In the rows, zero is written as 128.
Where one turn sends some rows of the set: a few examples, then the rows asked
Moz: [115 101 100 114 125 106  53 142  75 131 164 149 133 113 112 129 122 146
 122 142 125 122 140 140 101 119 105 127 128 143 130  96 158 125 144 126
 171 154 152 136 155  95 132 116 124 116 116 146 129 115]
raz: [118  86 125 174 122 115 158 115 121 129 102 123 133 145 114 137 115 148
 125 134 134 120  83 131 101 138 126 107 126 143 175 128  83 125 118 111
 138 132 155 129 112 195 123 120 122 109 120 115 132 139]
Bepa: [115 139 146 142 101  97 150 128 104 137 111 116 125 130 120 126 125  97
 127 147 132 128 127 114 137 136 122 122 127 113 170 122 185 129 193 156
 110 133 123 155 139 114 133 103 129 110 108 136 127  87]
lod: [113  89 132 120 124 116 100  98 156  96 137 177 149 103 130 143 119 132
 124 105 114 133 107  94 106 122 124 154 140 118 139 159 112 108 100 128
 138 149 137 129 115 116 137 128 125 117 130 158 115 182]
lofi: [123 119 142 128 150 143  88 181 109 120 162 153 103 145 120 121 113 114
 122 113 150 141 110 152 141 119 150 123 125 141 106 124  90 127 113 145
 123  90 120 125 116 126 132 158 102 127 120 138 105 133]
sed: [117 154 142 138 123  99 113  92 192 107 148 144 129 110 146 125 117  91
 113 145 136 133 118 146 159 127 124 120 117 120 130 105 119 134 157  84
 111 140 149 117 137 162 128 127 124 117 119 131 117 117]
lel: [152 113 151 123 110 126 134 110 148  72 128 130 141 153 106 127 134 133
 151 141 117 112 102  87  81 118 143 110 129 152 143 101 142 143 116 161
 137 139 145 135 153 151 115  63 103 111 104 120 108 102]
lam: [114 111 113 153 141 136 128 116 177 154 112 130  99 136 136 160  88 107
 140 117 124 136 136 135 143 143 121 108 171 136 149 122 146 144 121 150
 133 160 141 149 134 157 132  59 126 101 136 108 142 174]
tego: [114  69 164 116 141 141  88 138 117 114 149 137 146 134 139 110 113 124
 176 129 149 125 132 144 108 149 164 101 138 131 120  77  99 124 121 168
 143 135 162 120 166 113 143 146 129 129 124 120 111 114]
timi: [101  96 102 155 158 115 146 114 132 147 126 130 149 134 144 115 155 150
 149 122  84 144  85 112 136 142 113  98  70 114 145 150 136 106 118 128
 117 104 138 145 124 163 129 134 103 130 131 119 155 117]
Rol: [128 135 132 145 112 125 101 124 156 136 132 153 135 140 143 161  80 138
  99 156 153 119 166 136 118 159 160  98 125 172  98 144 139 118 154 139
 147 138 135 141 150 170 136  98 156 133 135 102 108 121]
mupi: [154 122 110 133 141 155 138 149 161 135 110  92 116 131 128 165 101 103
 111 130 143 161 143 128 124 145 151 116 150 113 106 105 130 104 105 154
 136 166 165 155 148 136 151  91 111 150 120 108 112 148]
fedom: [108  99 124 151 132 128 147 120  74 114 117 111 126 164 123 130 135 136
 120 115 134 130 186 131 152 117 125  87 111 122 117 105 108 118 120 182
 158 137 149 141 127 187 130 118 133 115 121 138 130  98]
bas: [ 97 125 157 102 170 113 105  93 150 117 141 104 139 132 162 126 108 136
 123 137 119 119 130  80 169 121 124 101 105 144  82 103 144 152 146 156
 125 135 122 162 131 161 124 101 130 121 108  92 122 102]
tevu: [137 145 118 155 114 130  91 103 128 153 151 135 117 129 127 124 152 149
 148 109 143 128 112 112  87 154 125 113 133 116 138 111 111  77 123 137
 154 120 165 132 124 134 136 128 147 166 144 138 127 102]
goz: [ 84 127 120 124 101 114 121  95 146  88 143 159 121 161 129 146 130 139
 107 118 132 131 107 129 132 120 160 134 126 132 134 186 139  95 132 169
 114  96 114 168 141 142 122 112 110 112 119 152 137 139]
Fifi: [108 132 157 137 119 111 115 124 192 125 118 109 133 121 125 134 134 123
 130 142 133 134 118 125 100 137 146 170 124 128  99 128 161 133  76 111
 135 139 142 155 116 137 119 188 126 118 122 132 114 132]
zutu: [130  66 120 102 128 119  93 116 120 112 156 128 114 112 125 141 123 148
 133 116 133 114 131 162 142  95 159 131 124 131 141  91 110 123 116 134
 150 156 124  97 151  92 126 105 124  98 105 155 133 147]
bik: [115  90 135 141 151 123 109 150  73 131 191 113 138 113 114 126 126  93
 118 159 124 132 149 122 125 134 123 140 130 118 103 111 127 133 152 152
 117 145 143 127 152 137 118 181 121 122 116 136 122 112]
sufuf: [124 119 132 155 166  88 123  99 115 135 153 158 139 121 126  94 127 123
 151 131 125 129 119 120 142 106 168 118 125 114 126 151 108 154  90 127
 141 147 115 133  87 110 102 129 136  81 128 145 135  94]
Vuko: [150  98 145 137  94 114 112 161 120 119 107 152 147 136 111 143 123 136
 113 145  95 149 133  99  97 137  90 105 131 143 118  82 160 107 106 156
 173 146 158 131 129 144 149 109 110 150 105 113 102 111]
Lavo: [122  97 131 126 130  98  92 143  96 105 153 110 106 141 131 139 132 180
 111 116 119 142 140 164 152 106 112 143 105 154 113  86 144 119 124 144
 151 108 107 138 151 107 126 143 114 126 105 156 124 119]
Befo: [116 130 138 184 124 106 138 115 196 145 123  94 131 148 126 127 117 146
 133 126 115 129 110 138 147 129 106 155 133 142 113 111 183 122  98 132
 116 134 127 123 125 176 119 125 114 115 112 120 117 143]
tipam: [ 75  97 137 118 132 142 112 148 156 145 114 117 160 146 144 106 109  96
 110 134 114 129 166 108 151 138 108 110 112 113 120 141 122 171 109 140
 142 158 151 203 134 114 137 119 110  94 117 129 115 112]
nok: [118 115 115 145 147  75 151 159 105 153 102 134 156 140 147 125 102 139
 154 141 115 135 119  91 105 136 137  72 135 120 151 140 133 130 132 149
 159 131 128 149 129 155 109 119 149 122 126  95 170 142]
Gopi: [107  59 148 142 124 103 158 133 112 120 105 129 120 136 144 133 115 143
 113 110 117 145 137 123 192 140 115 108 118 108 126 124 168 126 138 149
 123 149 105 156 106  96 121 141 118  99 116 138  98 127]
dolub: [ 90 119 129 144 140 106  92 123 176 140 127 127 150 142 149 103 109 128
 150 145  82 105 155 110 129 142  75 116 143 156 131 150 172 143 105 149
 138 141 144 184 135 154 142 111 110 103 126 111 140 126]

Moz goes to Lavo
raz goes to nok
Fifi goes to mupi
And these:
Rol goes to bas
dolub goes to Befo
lel goes to Bepa
tego goes to bik
lod goes to Vuko
fedom goes to sufuf

Where one turn sends some rows of the set: a few examples, then the rows asked
Lav: [115 164 145 116 149 143  66 160 157 105  98 140 134 137 176 103 116 156
 129 106 157 109  47  56 125  93 122 117 148]
pev: [125 128 105  96  89 102  83 132 158 136 164 118 157 151 140 157 112 130
 157 128 144 123 142 102 114 159  89 150 117]
guka: [ 94 100 118 106 125 112  77 149 160 117 152 125 164 118 129 142 154 176
 121 129 115 109  70 100 121 121  93  92 125]
Fepu: [106  99 102 103 127 113  69 127 165 119 146 122 153 112 117 140 141 162
 131 125 101  98  70  91 129 125 101 108 120]
giz: [106 128 116  95  88  91  76 134 167 129 170 119 158 142 149 164 118 153
 160 130 144 132 145 106 100 145 105 150  94]
dipi: [ 89 133 106  96  93  96  71 143 162 134 170 118 145 135 150 167 125 145
 153 139 161 137 135 122  94 146 106 150  99]
Vuz: [120 132 108  91  91 104  82 131 166 126 164 111 163 139 145 159 118 139
 154 135 145 142 141 105 114 155  97 163 110]
gukik: [127 130  80  95 130 139  76 121 195 119  88 146 114 129 168 108 112 129
 139 135 160 103  90 120  86  90 136 146 109]
seneg: [126 132 103  94 105 128  94 163 183 113 126 139 172 144 177 109  98 144
 139 131 144 123 157 104  54 118  80 130 103]
Sufu: [147 122 122 124 131 118  96 141 193 114  85 153 125 151 182 119 126 145
 131 123 151 116 125 153  89  89 138 121 112]
Vog: [101 136  99  90  94 109  77 139 162 130 164 112 152 133 146 162 125 133
 149 145 162 147 132 121 109 155  99 158 114]
kasu: [138 179 137 118 147 119  53 151 135 120 123 123 109 134 167 132  71 131
 146 116 149 135  94  54 137 132 123 103 147]
kizip: [126 136  99  75 115 153  83 135 183 113  92 140 166 134 179  93 119 153
 125 136 166 111  80  85  86  91  90 148 119]
tado: [143 161 143 142 161 129  73 155 157 113  89 145 110 136 174 125 110 157
 130 101 142 114  80  96 135  92 150 105 143]
lak: [140 157 147 149 158 125  74 160 158 109  91 150 112 123 172 121 104 162
 127 116 144 117  79  94 128  95 155  96 137]
zugal: [125 134  76  84 110 141  90 145 186 109 123 131 160 136 167 102  94 117
 145 137 146 120 137  97  65 127  87 151 111]
dube: [145 129 141 104 116 131 104 155 183 108  90 147 175 156 193 104 132 169
 116 126 157 126 116 116  89  91  91 122 122]
ligil: [124 158 149 122 145 138  62 154 159 100  92 144 132 125 169  99 111 149
 123 116 154 108  46  54 124 108 116 116 145]
fof: [125 163 130 127 158 134  57 145 161 117  90 142 102 130 167 114 106 147
 135 101 147  98  56  73 126  92 140 121 139]
lugi: [ 87 130  95  97  95 103  87 153 155 135 180 122 153 140 147 162 118 144
 157 142 167 130 133 118  95 143 113 136 111]
mefab: [122 182 134 124 153 120  65 172 132 112 135 122 110 134 174 136  79 135
 142 124 165 150  95  71 133 127 143  92 150]
linud: [134 154 166 138 149 132  84 168 159  92  97 146 145 134 178 108 115 166
 122 115 147 123  70  70 126 100 134  99 142]
tuso: [132 162 157 133 154 137  84 172 153 102  97 142 141 141 182 114 122 169
 124 105 152 125  72  78 131  91 133 103 150]
miz: [104 171 158 123 146 110  62 177 140 103 141 128 117 146 179 130  88 140
 146 115 165 138  89  57 117 121 138  89 139]
ver: [120 101  99 118 136 113  77 129 163 120 142 120 138 112 118 149 144 152
 125 129 102 111  80 119 141 130 113 104 130]
rusav: [113 136  86  95  95 114  87 145 150 141 169 118 154 137 144 163 115 134
 150 143 162 138 137 122 114 157  95 144 126]
Dopil: [129 161 132 131 154 133  53 146 160 116  85 148 101 112 163 112 100 144
 128 118 151 104  54  78 125 103 137 113 139]
Bot: [ 98 123 113  98  86  91  84 140 164 129 177 125 156 156 146 156 115 141
 166 128 148 115 140  98  96 147 106 141 103]
dule: [119 131 101 110 112 119  90 167 183 118 122 145 143 146 179 121 103 129
 137 132 150 125 162 140  51 123  98 121 107]
zor: [120 132  74  98 119 132  87 150 188 115 118 135 128 136 167 114  99 103
 143 139 154 123 144 135  63 131 107 142 112]
pani: [108 100 115 120 133 112  83 152 159 117 146 122 153 116 127 151 156 166
 116 131 114 121  83 129 134 129 106  91 134]
nad: [119 171 159 117 140 105  51 159 142 111 131 128 115 148 172 125  76 135
 151 106 150 126  91  39 122 127 118 100 137]

fof goes to tado
zor goes to dule
giz goes to Vuz
And these:
mefab goes to miz
guka goes to Fepu
linud goes to ligil
rusav goes to lugi
Sufu goes to dube

Where one turn sends some rows of the set: a few examples, then the rows asked
palug: [117 112 172  69 127 157 153 142  90 166 161 138 176 105  87 135 144]
Lize: [148 112 190  93  91 146 162 133  68 130 113 121 177 144 153 126 154]
disig: [147 113 127  97 116 135 161 129 125 137  94 107 137 116 191 114 141]
bek: [138 113 129 109 110 151 147 126 106 103 109 160 150 114 140  99 151]
Nevov: [149 123 172  71 128  99 197 156 101 146  97 149 170 126 144 142 158]
devi: [115 109 117  94 110 154 158 129  96 151  85 110 131  72 157 143 173]
guraz: [146 107 154  64 115 125 190 155 107 162 112 153 201  92 104 145 168]
sabu: [124  96 149  61 109 119 198 141 116 150  72 140 171  89 141 163 168]
Luba: [137 119 182  52 115 140 140 133 106 185 148 100 163  86 140 169 145]
Dorim: [143 113 188  59 110 147 125 131  94 185 119 110 169  91 159 179 132]
lufor: [153 112 185  69 125  96 176 149 132 174 106 123 180  87 139 167 142]
vudul: [131 116 156  85 136  80 164 140 142 138  85 139 171  99 167 142 147]
mip: [127 109 127  80 140 153 124 115 141 148 120 131 156  53 127 151 122]
Lanil: [150 134 183 101  93 149 169 132  76 125 113 134 161 137 143 107 144]
Sego: [136 101 138  89  94 120 146 136 129 123  93 104 136  99 189 126 142]
fav: [124 111 124  73 124 111 174 146 116 131  94 165 193 102 130 120 171]
Susuv: [132 114 127 115 120 152 162 116 116  97 114 141 163 109 116 100 145]
guke: [141 100 129 134 118 143 148 139 110 125 116 136 158 129 134  91 159]
Bodad: [157 121 185  93 116 139 128 127 113 144 147 140 189 129 127 108 112]
rales: [125 119 180  95 100 131 178 139  82 120 124 120 158 146 140 107 153]
sagov: [134 107 175  82 122 121 128 144 107 150 154 135 189 143 136 107 120]
Totiz: [139 121 172 108 101 146 176 147  74 155 121 109 176 140 134  97 147]
Nune: [139 121 141  91 105 135 136 115 121 123  89 124 131 100 191 126 130]
zeteb: [135 113 140  80  93 166 161 117  97 127  94 115 144  74 157 161 185]
rok: [123  92 123  84 137 149 123 116 145 172 119 119 150  73 154 158 150]
zovig: [117  92 125 107 107 137 155 141 117 106 105 140 147 117 136  97 138]
nolip: [130  94 130  66 116 143 116 139 138 171 131 124 152  55 136 156 134]
dasek: [115 113 139  76  98 166 154 115 102 135  85 128 129  65 153 160 161]
Gad: [124  97 137  76 122 103 154 138 147 154 102 143 200  64 121 144 159]
Piliz: [149 100 179  95 130 140 144 130 123 174 153 115 195 137 127 117 124]
laf: [120  99 142  70 121 156 114 105 141 158 118 132 158  59 139 160 132]
dekod: [143 113 175  94 133 135 125 134 116 152 137 135 191 125 122 114  92]
kipup: [154 111 142 100 108 129 134 138 118 130  81 122 142 104 186 130 114]
lir: [123 110 165  56 121 152 151 120 107 201 122  89 164  85 147 162 136]
Nera: [114  97 168  91 126 159 139 130  95 189 142 123 186  92  95 146 156]
pima: [134 117 196  61 106 151 136 114 107 185 126 110 169  81 144 169 128]
talar: [155 125 159  84 139  85 152 148 131 151 124 154 202  99 127 124 148]
dak: [122 115 172  75 123 171 155 112  92 153 149 130 190  94  90 148 162]
pumi: [119 103 134  79  96 154 170 133 118 141 100 105 122  59 138 156 166]
semom: [131 108 184  82 107 169 145 121  92 161 146 141 188  93  87 141 146]

devi goes to Totiz
Nune goes to Bodad
And these:
dekod goes to mip
Sego goes to sagov
sabu goes to Nevov

